Each path below is one point turned by a fixed rotation once a step. After each direction that follows a path, write how fast that rotation turns it, in degrees a step (0 if it stays still).
Each turn is a multiple of 5 degrees from 10 to 175, or 0.
Each row of a path follows its step; steps can be skipped.

step 0: [-0.20  0.49 -0.05  1.94 -1.57 -3.29 -0.95  0.80  0.97 -0.91  1.73  0.34
  1.91 -3.02  1.12  0.53  0.25 -0.64 -0.23  3.64 -0.58  1.42 -0.20  2.85
 -3.33  1.10 -0.72 -0.55 -1.81  0.41 -0.46  2.28]
step 1: [ 0.61 -2.20 -0.37  1.12  3.90 -2.56  0.92  0.96  1.25 -2.05  0.66  1.20
  0.87 -0.54  1.02  1.53  1.05 -3.46  1.29  0.24  0.74  1.53 -0.98  0.11
  0.86 -0.85  0.56  0.39  3.08  2.67  1.77  1.37]
step 2: [ 1.44 -0.71 -1.61 -0.79 -0.11  1.47  1.35 -0.03 -3.12 -1.12  0.02 -1.02
  1.53 -1.87  0.97 -1.02 -0.38 -0.31  1.52  4.02 -0.26  1.12  0.31 -4.40
  1.32 -1.43 -1.06  1.17  2.30  0.33 -0.59  1.89]
step 3: [-0.13  1.30 -2.13 -0.11 -0.26 -1.49  0.36  1.37 -2.49 -1.94  1.03  0.79
 -3.92 -2.29  2.47  1.64  2.09  2.39 -1.06  1.01 -1.78  0.78 -0.06 -1.02
 -2.80 -0.73 -0.63  0.04 -1.80  1.82 -0.81  0.89]
step 4: [-1.48 -0.35  0.68  0.62  3.27 -1.67 -1.69  4.09 -0.42 -0.21 -1.77  0.95
 -0.34 -4.60  0.51  1.16 -1.17 -1.94 -1.44  0.92  0.75  0.79  1.62 -0.25
 -0.99  2.25  1.08  0.67  0.27 -0.64  1.50 -0.37]
step 5: [-0.31 -1.91  1.18  0.31 -0.79  0.63  4.08  2.18  0.14 -0.45 -1.36  2.48
 -0.27 -0.08  0.27 -1.36 -1.45 -0.43  1.16  2.32  2.79  2.08  1.21 -0.24
 -0.63  0.22 -2.84  1.76  2.16  2.72  1.30  0.27]
step 6: [ 0.19 -0.55  1.14  1.91 -0.51  2.49 -0.47  0.98 -1.71 -2.50 -3.23  0.84
 -1.94  0.50  0.20  0.03  4.12  0.81  1.30  0.65 -0.90  2.10 -1.80 -3.67
  0.07 -0.35  0.84  1.59 -0.59  1.25 -0.17  0.35]
step 7: [-0.33  1.27 -0.30  2.72 -0.26 -1.48 -0.07  2.04  0.39  2.23 -2.09 -0.55
 -2.85 -3.56  2.64 -2.42 -1.43  1.33  0.30 -1.06 -1.01 -0.11 -0.02 -2.63
 -0.29  1.55  0.94 -0.31 -0.13 -0.09 -2.76  0.01]
step 8: [-3.13 -2.49  2.46  0.28 -1.48 -2.00  1.69  3.47 -0.59  2.50 -1.07  0.01
 -1.72 -1.08 -1.89  1.82 -1.60 -1.77  0.75  0.78 -0.58  2.44 -0.58  1.67
 -1.29 -0.71 -0.33 -1.40 -0.93  1.04 -1.34 -0.50]
step 9: [ 0.16 -1.69  2.44  3.29 -0.83  0.42 -1.04  3.26  0.97 -1.90 -2.17  1.58
  1.46  2.22 -1.23 -0.83  1.42 -2.22 -1.70  0.15  0.82 -0.72  0.40 -1.67
  0.72 -1.11 -1.91 -0.94  1.54  1.34 -1.80  1.80]
step 10: [-1.71 -1.30 -1.54  0.94 -2.50 -0.47  0.64 -1.23  2.32 -1.39 -1.43  1.02
 -2.78 -0.69  0.36 -3.00  0.72  0.19  1.31  2.87 -0.20 -1.28 -1.97 -2.68
  1.76 -0.89  2.25 -2.08  1.12  0.02 -0.93  0.82]
Speeds:
[-0.06  0.11 -0.57 -0.44 -0.38  0.49 -0.68  0.28 -0.80  0.02  0.40 -0.45
 -1.03  0.22  0.76 -1.72  0.17 -0.43 -0.07 -0.03 -0.89 -0.40 -0.48  0.10
 -0.29  0.34  0.52  0.18 -0.73 -0.01  0.36  0.59] : 95
[-0.05  0.35 -0.39  0.43  0.60  0.38  0.39  0.35  1.27  0.67  0.03  0.02
 -0.47 -0.98  0.25 -0.12 -0.20 -0.42  0.20 -0.26  0.12 -0.40  0.56  0.16
  0.83 -1.08  1.47  0.15  0.12 -0.19  0.68  0.28] : 120
[ 0.10  0.11 -0.05  1.35  0.07 -0.32  0.43  0.18 -0.46  0.91  0.19 -0.67
  1.20  0.16  0.28 -0.21  0.41  0.11  1.03 -0.44 -0.92  0.54 -0.73  0.64
  0.26  0.09  0.38  0.50  0.14  0.64 -0.56 -0.06] : 55
[-0.52  0.06  0.38  0.55  0.79  0.81 -0.69 -0.23  0.61  0.38 -0.74 -0.49
 -0.53  0.02 -0.09 -0.54 -0.40  0.15  0.98 -0.55  0.73  0.68 -0.07 -0.16
 -0.43 -0.35 -1.12 -0.10 -1.23  0.17 -0.09 -0.19] : 35
[-0.44 -0.40  0.26 -0.22 -0.68  0.64  0.75  1.00  0.47  0.86 -0.97  0.00
 -0.27 -0.18 -0.50 -0.42  0.74  0.43 -0.82 -0.84 -0.24  0.25  0.01 -0.76
 -0.71  0.62  0.22  0.48  0.53  0.13 -0.05 -0.64] : 25

step 0: [-0.68  0.98 -1.21 -1.17  2.91  0.58 -0.57  1.93 -0.01 -4.47 -1.20  0.90
  2.28  2.05 -0.30 -0.30 -2.38  0.11 -0.41  0.06  1.03 -1.35 -0.25 -3.51
 -3.04  1.69  0.55 -0.85  3.70 -2.38  0.42  0.64]
step 1: [ 1.69  1.00 -1.36 -0.96  1.51  3.53 -1.14  4.06  1.86 -0.62 -1.99  0.77
 -1.76  0.69 -0.32 -0.24 -1.09 -2.65  1.20  0.73 -1.04 -0.42 -2.00 -3.67
  0.54  0.59  0.36 -1.77 -2.14  2.18 -0.05 -2.61]
step 2: [-0.01 -1.83 -0.24 -0.51 -0.32  0.77 -1.07 -1.98  2.68 -1.54 -2.67 -1.42
 -0.57  1.92 -1.19 -0.26 -3.47 -1.70 -1.39 -1.06  4.08 -0.05  3.31 -3.18
 -1.85 -0.78  0.09 -0.29 -1.60  1.77  1.21 -1.15]
step 3: [ 1.47 -0.18 -4.39 -0.66  0.36 -0.04 -1.08 -0.92  2.04 -2.31  0.37  1.94
 -0.27 -1.88  1.68  0.26 -3.61 -0.59 -1.26 -0.11  0.36 -2.38 -0.24 -2.62
  0.51 -0.01 -3.87 -1.29  3.44 -0.21 -0.46 -1.64]
step 4: [ 0.40  1.86  0.41  2.57  3.39  0.81 -2.15  0.14  3.33 -1.95  0.58  0.38
  2.90  0.20 -2.40  0.65 -4.46 -3.40  2.02  0.45 -0.55 -0.22 -1.25 -1.10
 -1.01  0.99  0.70 -2.39 -0.87 -0.59  0.81 -0.62]
step 5: [ 3.05 -0.84 -0.17 -0.60 -1.46 -0.49 -2.19  4.17  3.79 -3.09 -2.74 -0.41
  0.36 -0.43 -1.51 -0.62 -2.30  0.69  0.23  0.45  1.56  2.16  1.24 -1.40
  0.87  0.45  1.18  0.51  1.65  2.25  0.57 -1.79]
step 6: [ 0.24  1.59 -2.74  0.80  1.68  0.49 -0.80 -0.78  2.49 -1.13  0.26 -1.97
  0.55 -0.46  1.40  1.38 -0.18  2.59 -2.05  0.69  1.48 -1.10  1.98 -4.08
 -2.79  2.39  0.09 -3.17  0.15  1.77  0.90 -2.83]
step 7: [ 1.28 -0.86 -3.69  1.95  0.53  1.95 -2.90  0.55  1.94 -0.69 -0.24  1.99
  3.12  1.12  0.00 -1.55 -0.16 -1.66  3.55 -1.16  0.01 -1.69  1.22 -3.66
 -1.49 -2.28 -0.02 -0.19  1.00 -0.15 -1.76 -1.41]
step 8: [ 1.46  1.74 -2.04  2.64 -2.22  3.14 -1.12  0.30  1.61 -1.36 -1.01 -3.40
 -0.97 -0.03 -1.64  1.99 -4.66 -2.09  0.96  0.71  1.06 -1.25  1.35  0.37
  1.73  0.69  1.25 -0.41  0.41  1.10 -1.14 -2.39]
step 9: [-1.79 -0.88  0.01  2.95  1.16  0.66  1.09  0.99  3.29 -3.79  0.19 -0.21
  2.20 -1.61  0.69  0.80 -3.16  1.31 -0.84 -1.50  0.85  1.10  2.11 -1.97
 -0.93  0.34 -2.40  1.28  1.70  3.81 -0.59 -0.28]
step 10: [ 1.13  2.31 -1.07  1.50  0.77  3.18 -2.54 -0.67  0.46 -1.35 -1.31  2.12
  0.44 -2.95 -0.76  1.64 -0.42  1.77  3.07 -0.08  0.99  0.06 -1.37 -2.68
 -1.72  0.44  0.90 -2.65  4.11  1.01  1.79 -0.80]
Speeds:
[-0.11 -0.55 -0.69 -0.34 -0.41  0.28 -0.11 -1.30  0.28  0.66 -0.10  0.47
 -0.48  0.00  0.39 -0.92  1.12 -0.52  0.02  0.75  0.61  0.23  0.81 -0.47
 -0.04 -0.33  0.33 -1.12 -0.15  0.43 -0.32 -0.13] : 80
[ 0.58 -0.08  0.68 -0.38 -0.54 -0.17 -0.43  0.50 -0.21  0.17 -0.17  0.88
  0.42 -0.05 -0.14 -0.45  0.07 -0.71  0.24 -0.17  0.33  0.03  1.21  0.02
 -1.33  0.65 -0.63  0.89  0.68 -0.02 -0.69  0.76] : 155
[ 0.42  0.04  0.41 -0.28 -0.53  0.32  0.19  0.35  0.54  0.48 -1.12 -1.00
  0.03 -0.30  0.71 -0.51 -0.86 -0.24 -0.29 -0.64  0.53  1.12  0.01  0.79
  0.25  0.04  0.61 -0.07 -0.89  0.10 -0.86 -0.01] : 110
[ 0.08  0.14 -0.73 -0.32 -0.01  0.35  0.04  1.11 -0.34  0.19 -0.16 -0.91
  0.29  1.29  0.38 -0.19  0.93  0.42 -0.20  0.25 -0.03 -0.90  0.26 -0.81
 -0.44  0.10  0.92  0.69 -0.53 -0.43 -0.57 -0.31] : 60
[ 0.02 -0.58  0.65  0.75 -0.34 -0.09 -0.55  0.22 -0.07  0.68 -0.50  0.14
 -0.55 -0.05 -1.26 -0.40 -0.08 -0.71 -0.39  0.27 -0.01 -0.53  0.37  0.35
  0.51 -0.10  0.99  0.90  0.02  0.27  0.83 -1.16] : 115
